In the rows, 128 means zero.
One turn moves each row of this set onto another row. After a few examples, where does it send each row asked below?
J_636: [106 117 134 149 132 132 100  91 112 128 118 160 149 144]
J_192: [102 106 121 105 146  90 117 142 107 115 118 132 125 141]
J_222: [ 98 118 125 130 133  84 118 133 122 102 131 141 105 142]
J_432: [117 109 129 141 128  94  82 115 118 126 101 118 135 119]
J_230: [100  94 124 134 139  91 118 133 120 107 112 139 104 133]
J_228: [132 104 108 144 117 108 139 105 105 100 110 120 136 142]
J_579: [133 113 111 130 111 107 134 100 109 111 120 109 142 134]
J_70: [116 129 131 153 126  85  82 121 112 117 110 127 139 134]
J_659: [ 97 107 125 125 132 127 119  94 128 117 134 160 118 148]
J_14: [102 124 137 133 129  80 128 122 125 102 104 128 107 142]
J_202: [135 139 128 139 117 116 136 134  87 109 109 137 146 140]
J_16: [128 118 120 130 114 107 146 111 101 117 126 118 154 136]
J_829: [134 119 103 135 107 113 141 115  93 105 113 130 127 126]
J_982: [136 126 112 143 117 128 132 117  95  92 100 140 124 141]
J_596: [112 115 115 125 139 138  98  94  92 119  97 142 149 127]
J_64: [102 107 133 124 133  90 105 120 134 123 136 141 119 152]
J_124: [106 129 147 127 123 133 105 104 117 133 119 165 148 122]
J_69: [111 116 142 148 131  95  87 117 119 134 120 141 151 149]
J_111: [ 95 122 132 116 144  91 120 136 120 103 112 137 106 148]
J_935: [104 145 143 138 121 128 123  84 104 121 101 139 145 125]
J_983: [ 91 129 123 123 130 131 134 100 110 107 135 162 119 133]
J_941: [136 121 105 131 105 105 137 120  97 109 117 122 128 124]
J_690: [ 88 133 130 107 140 136 132 103 110 110 117 153 119 136]
J_791: [ 94 125 136 135 150 106  93 137 116 115 105 151 107 133]
J_755: [112 131 136 139 138  91  84 124 112 116  90 124 136 140]
J_828: [136 124 110 134 106 105 136 123  92 115 115 124 139 124]
J_314: [115 138 143 148 121  89 100 105 115 117  91 118 139 131]
J_509: [108 104 135 134 128  94  97 128 136 109 110 153 109 138]
J_687: [118 121 141 136 119 105  76 111 130 128 107 142 138 124]
J_671: [ 85 133 138 119 148 124 110 128 113 122 120 159 113 126]
J_853: [116 110 124 136 143  97  89 130  94 120  93 129 150 139]
J_608: [ 91 132 137 124 128 119 150 100 114 105 114 150 113 135]
J_92: [ 97 111 113  95 140 131 126 105 105 114 122 144 124 131]
J_995: [105 141 134 132 134 136  96  92 101 122  96 139 148 129]
J_303: [134 122 108 140 108 113 140 119  87 111 112 132 139 125]
J_294: [ 96 112 140 126 132 124 125 121 123 113 122 177 118 135]
J_738: [ 94 140 137 123 141 134  90 109 113 129 113 149 125 116]
J_805: [105 124 136 130 128 133 106  97 101 138 114 140 157 110]
J_60: [137 143 124 115 110 107 128 129 104 114 122 118 137 132]
J_453: [126 109 118 144 120 108 150 116  96 107 116 128 147 143]
J_567: [108 140 130 147 124 132  97  89 101 122 116 147 152 123]
J_418: [102 131 133 138 142 115  74 118 116 122  99 141 119 123]
J_912: [ 89 108 130 123 139 130 142 115 105 117 123 161 125 124]
J_513: [139 129 108 119 110 118 125 112 111  97 112 120 115 134]

J_303 moves to J_828
J_192 moves to J_92
J_432 moves to J_230
Now find these:
J_983 moves to J_567
J_69 moves to J_64
J_755 moves to J_111
J_202 moves to J_60
J_791 moves to J_671
J_453 moves to J_16
J_314 moves to J_14
J_509 moves to J_294

